0: [113 123 136 202 120  96 109 149 172 177 107 135 229  92 125 244]
1: [140 116 144 111  98 107 134 110 153 207 126 153  99  90 113 126]
2: [105 169 116  80 145  80 129 109 138  99 114 114  89 103 126  73]
3: [138 123 145 121  99  94 135 105 147 190 139 156  96  95 110 159]
4: [141 103 107  81 116  75 109  80 109  99 107 124 113  97 117  84]
5: [119 189 137 101 157  97 136  95 146 117 135 114 105 103 143  86]
6: [109 176 135 114 149 116 135 112 144 114 121 115  81 102 132  94]
7: [144 121 122  81 133  86 122  88 109 102  95 121 176  91 140 103]
8: [145 105 109  80 116  76 111  84 112  96 117 123 107  90 119  90]
9: [144 120 186 255 131 134 141 255  94  92 170 151  93 255 109 239]
10: [ 98 185 117  88 151  90 129 124 140 103 126 113  76 115 131  82]
11: [132 106 108  88 122  86 114  99 108  99  96 123 131  96 119 100]
12: [105 108 127 174 141 174 149 181 119 146 179 130 114 186 151 185]
13: [163 112 157 162 131 117 119 211 103 113 148 141 128 174 135 186]
14: [117 183 129  93 150  92 134  99 142 108 129 112  90 105 140  98]
15: [120 158 132  82 150 120 136 102 126 113 106 116 115  92 147 133]
16: [133 105 107  84 115  84 111  88 109  95 103 124 101  99 113  95]
17: [132 117 146 119 103  95 129  95 173 222 105 151  92  91 106 111]
18: [147 129 111 206  99 130 112 122  96  81 100 132 229  97 111 255]
19: [111 116 149 209 136 115 128 148 169 255 136 135 111 109 152 255]
20: [113 110 134 132 109 144 129  86 187 177  99 143 149  94 108  93]
21: [102 125 134 218 129  92 116 112 197 171  84 141 255  92 116 206]
22: [131 117 152 129 123 119 108 189 202 255  79 135  93  82 116 181]
23: [123 162 127  78 152 103 134 109 127 120 117 115 144  91 147 124]
24: [107 114 137 134 133 255 169 172  98 122 205 121  78 208 132 108]
25: [150 113 145 108  98 110 134 132 135 215 157 157 161 102 116 153]
26: [128 103 108  93 120  79 109 109 111 100 103 124 115  99 114  95]
27: [110 117 130 137 128 255 165 138  98 108 178 118  90 229 125  83]
28: [122 156 120  78 151 105 130 130 127 123 121 117 150  93 144 138]
29: [121 109 135 120 102 125 130  80 178 206 101 147  72  94 108  81]
30: [132 147 122  92 142 116 131 133 130 127 136 117 132  83 140 166]
31: [144 117 121  92 131  86 118  99 105  99  94 122 154  95 134 109]
32: [100 129 135 211 126  99 123 106 181 143  84 142 255  89 110 163]
33: [121 142 115  96 138 121 127 162 124 114 120 119  94  92 139 184]
34: [152 116 138 120 100 124 133 129 119 175 155 157 109 115 122 175]
35: [118 107 131 121 102 144 131  76 178 187 104 146  81  95 108  77]
36: [137 119 117 236 116 164 143 120  97 116 171 158  80 203 121 175]

[109 113 130 145 138 255 159 184 107 141 174 124  82 208 137 134] 24 27 12
[153 110 105  73 136  69 107  77 119 137 122 126 255  99 123  69] 7 31 11
[138 111 123 237 119 255 152  88  95  89 144 120 146 255 129  74] 27 36 24
[117 108 130 122 105 148 132  80 183 178 101 144 103  94 108  78] 35 29 20
[138 104 111  72 133  67 106  91 119 126 124 127 255 106 113  74] 7 31 11
[140 106 110  69 136  64 107  87 121 127 122 126 255 104 115  74] 7 31 11
[161 109 133 111 121  77 112 126 106  94 112 128  92 107 136 178] 33 30 26
[129 115 149 137 115 125 108 174 195 255  82 134  77  83 119 163] 22 17 1
[142 142 121  99 136 112 129 133 133 127 158 118 127  80 136 183] 30 33 28
[154 119 166 150 135 119 120 232 108 109 156 137 139 177 137 151] 13 12 34
[143 118 128 148 106 134 137 115 108 145 163 158  78 141 123 180] 34 3 36
[113 111 127 162 121 255 159 103  95  93 182 118 102 230 123  76] 27 24 36
[139 116 116 177 110 163 142 110 102 132 189 158  81 178 125 154] 36 12 34
[140 118 178 187 132 101 112 255 109  91 138 134  92 196 127 166] 13 9 12
[115 111 128 158 120 255 161 113  96  94 178 119 121 251 122  78] 27 24 36
[112 118 134 206 115 120 115 135 157 172 114 133 170  99 125 202] 0 21 32
[140 117 157 255 129 166 143 255  93 108 174 155 101 255 115 183] 9 13 12
[149 141 120  99 136 104 127 133 136 134 176 118 156  80 135 147] 30 28 23
[106 108 125 205 140 145 138 147 135 164 153 132 101 176 155 188] 12 36 13
[106 112 144 189 141 143 136 151 152 243 143 131  96 126 149 193] 19 34 22
